[[-1.19 -0.85 -1.37 -5.83 -0.79]
 [-0.60 -1.17 -2.11 -5.03 -0.43]
 [-0.40  2.18 -1.04  3.56  0.81]]
->
[-0.79 -5.03 -1.04]

[[-1.51  2.56 -7.05 -4.70 -3.15]
 [-2.51  3.58  5.75  1.49  5.72]
 [ 5.26  1.82  4.88  1.57  2.82]
 [ 7.63 -1.39 -2.50  1.02 -2.31]]
->
[-3.15  1.49  4.88 -1.39]

[[ 6.07 -1.02 -2.83  0.70]
 [ 1.73  6.32  1.63  0.80]
 [ 4.65 -3.12 -3.81  0.74]]
->
[ 0.70  1.63 -3.12]

[[-0.17  2.07]
 [ 1.44  3.98]
 [-0.72 -6.03]
 [-1.68  0.45]]
->
[2.07 1.44]

[[ 7.49  7.28 -7.50  7.23]
 [ 6.80  7.35 -3.16 -4.72]
 [-0.53  7.45 -7.37 -4.04]]
->
[ 7.23 -3.16  7.45]

[[ 0.94 -2.28  1.58 -2.47]
 [ 1.64  6.33  1.33  5.80]]
->
[-2.47  1.33]

[[ 2.40  2.97  2.21  2.68  2.48]
 [-0.26  0.79  0.04  0.54 -0.27]
 [ 6.61  4.73  5.95  4.37  6.78]]
->
[2.48 0.54 5.95]

[[-2.93 -0.26]
 [-2.92 -0.18]
 [ 1.45 -6.49]
 [ 1.13 -0.72]
 [ 1.78  4.01]]
->
[-0.26 -2.92]
---
[[ 1.84  0.92  1.90]
 [ 3.67  5.06  3.60]
 [ 1.31  2.54  1.27]
 [ 2.53  4.26  2.46]
 [ 7.20  5.07  7.19]
 [ 0.22 -1.14  0.32]
 [ 0.06 -1.80  0.19]
 [-2.12 -1.47 -2.06]
 [ 0.13 -0.25  0.21]
 [ 0.49  0.07  0.54]
 [-0.06 -1.55  0.05]]
->
[[ 0.92  1.90  1.84]
 [ 5.06  3.60  3.67]
 [ 2.54  1.27  1.31]
 [ 4.26  2.46  2.53]
 [ 5.07  7.19  7.20]
 [-1.14  0.32  0.22]
 [-1.80  0.19  0.06]
 [-1.47 -2.06 -2.12]
 [-0.25  0.21  0.13]
 [ 0.07  0.54  0.49]
 [-1.55  0.05 -0.06]]

[[ 7.53  7.63  7.66  5.31  7.49 -7.71]
 [ 7.13  7.60  7.67  7.18  7.09 -7.43]
 [ 7.52 -7.59 -7.58 -7.41 -7.19 -7.84]
 [ 7.24  7.24  7.35  7.45  7.01 -7.23]]
->
[[ 7.49 -7.71  7.53  7.63  7.66  5.31]
 [ 7.09 -7.43  7.13  7.60  7.67  7.18]
 [-7.19 -7.84  7.52 -7.59 -7.58 -7.41]
 [ 7.01 -7.23  7.24  7.24  7.35  7.45]]

[[ 0.77 -1.00 -3.11  5.53 -0.10  5.09  2.07 -1.64 -3.19]
 [ 3.49  1.92  1.11  4.43  3.58  4.35  1.25 -0.32  0.19]
 [ 2.09  5.15  1.14  2.80 -0.76  2.11 -4.51 -1.33  1.02]
 [ 5.14  3.63 -2.40  3.48 -3.05  2.15 -0.24 -2.11 -4.99]
 [-3.19 -0.27  1.62 -2.65  1.43 -1.80 -1.15  1.37  1.88]
 [ 1.77 -2.53  0.12  4.74 -2.23  2.63  4.21 -5.20  0.95]
 [ 0.49 -2.65 -0.09 -4.75  1.61 -3.65  0.50  4.01  1.30]]
->
[[-1.64 -3.19  0.77 -1.00 -3.11  5.53 -0.10  5.09  2.07]
 [-0.32  0.19  3.49  1.92  1.11  4.43  3.58  4.35  1.25]
 [-1.33  1.02  2.09  5.15  1.14  2.80 -0.76  2.11 -4.51]
 [-2.11 -4.99  5.14  3.63 -2.40  3.48 -3.05  2.15 -0.24]
 [ 1.37  1.88 -3.19 -0.27  1.62 -2.65  1.43 -1.80 -1.15]
 [-5.20  0.95  1.77 -2.53  0.12  4.74 -2.23  2.63  4.21]
 [ 4.01  1.30  0.49 -2.65 -0.09 -4.75  1.61 -3.65  0.50]]

[[-3.38  7.38 -3.56  3.46 -3.35 -3.70 -0.42]
 [-1.55  3.23 -1.57  1.44 -1.35 -1.65 -2.83]]
->
[[-3.70 -0.42 -3.38  7.38 -3.56  3.46 -3.35]
 [-1.65 -2.83 -1.55  3.23 -1.57  1.44 -1.35]]

[[-2.26  6.38  6.00  6.14 -5.90 -2.99]
 [-5.50 -2.93  4.00 -4.72  4.94  2.74]
 [ 0.25 -2.51 -2.10 -4.88 -1.76  4.18]
 [ 0.51 -4.48 -2.37 -6.26 -2.53  3.68]
 [-3.74 -0.65  3.09  0.01  0.40 -5.65]
 [ 0.68  4.28 -4.17 -6.16  5.81  0.36]]
->
[[-5.90 -2.99 -2.26  6.38  6.00  6.14]
 [ 4.94  2.74 -5.50 -2.93  4.00 -4.72]
 [-1.76  4.18  0.25 -2.51 -2.10 -4.88]
 [-2.53  3.68  0.51 -4.48 -2.37 -6.26]
 [ 0.40 -5.65 -3.74 -0.65  3.09  0.01]
 [ 5.81  0.36  0.68  4.28 -4.17 -6.16]]

[[ 2.63  2.63  2.07  2.59  3.11]
 [-0.53 -0.56 -0.73 -0.44  5.46]
 [ 3.53  3.55  2.70  3.48 -0.66]
 [-1.55 -1.57 -1.68 -1.39  4.21]
 [ 0.81  0.82  0.30  0.89  0.29]
 [ 7.54  7.58  6.24  7.29 -2.93]
 [ 3.35  3.36  2.67  3.28  1.39]
 [ 0.36  0.35 -0.17  0.44  2.11]
 [ 2.63  2.63  2.24  2.59  4.39]
 [ 3.77  3.80  2.83  3.74 -2.20]
 [ 2.90  2.89  2.48  2.83  6.05]]
->
[[ 2.59  3.11  2.63  2.63  2.07]
 [-0.44  5.46 -0.53 -0.56 -0.73]
 [ 3.48 -0.66  3.53  3.55  2.70]
 [-1.39  4.21 -1.55 -1.57 -1.68]
 [ 0.89  0.29  0.81  0.82  0.30]
 [ 7.29 -2.93  7.54  7.58  6.24]
 [ 3.28  1.39  3.35  3.36  2.67]
 [ 0.44  2.11  0.36  0.35 -0.17]
 [ 2.59  4.39  2.63  2.63  2.24]
 [ 3.74 -2.20  3.77  3.80  2.83]
 [ 2.83  6.05  2.90  2.89  2.48]]

[[-1.21  6.35  3.11  3.22 -1.05  2.49  6.31  2.83]
 [ 5.48 -0.46 -0.20  0.34  5.50 -0.36 -0.42  0.04]
 [ 4.58  0.42  4.35  5.03  4.81  4.08  0.40  4.66]
 [ 2.33  2.77  1.19  1.65  2.59  0.76  2.75  1.37]]
->
[[ 6.31  2.83 -1.21  6.35  3.11  3.22 -1.05  2.49]
 [-0.42  0.04  5.48 -0.46 -0.20  0.34  5.50 -0.36]
 [ 0.40  4.66  4.58  0.42  4.35  5.03  4.81  4.08]
 [ 2.75  1.37  2.33  2.77  1.19  1.65  2.59  0.76]]
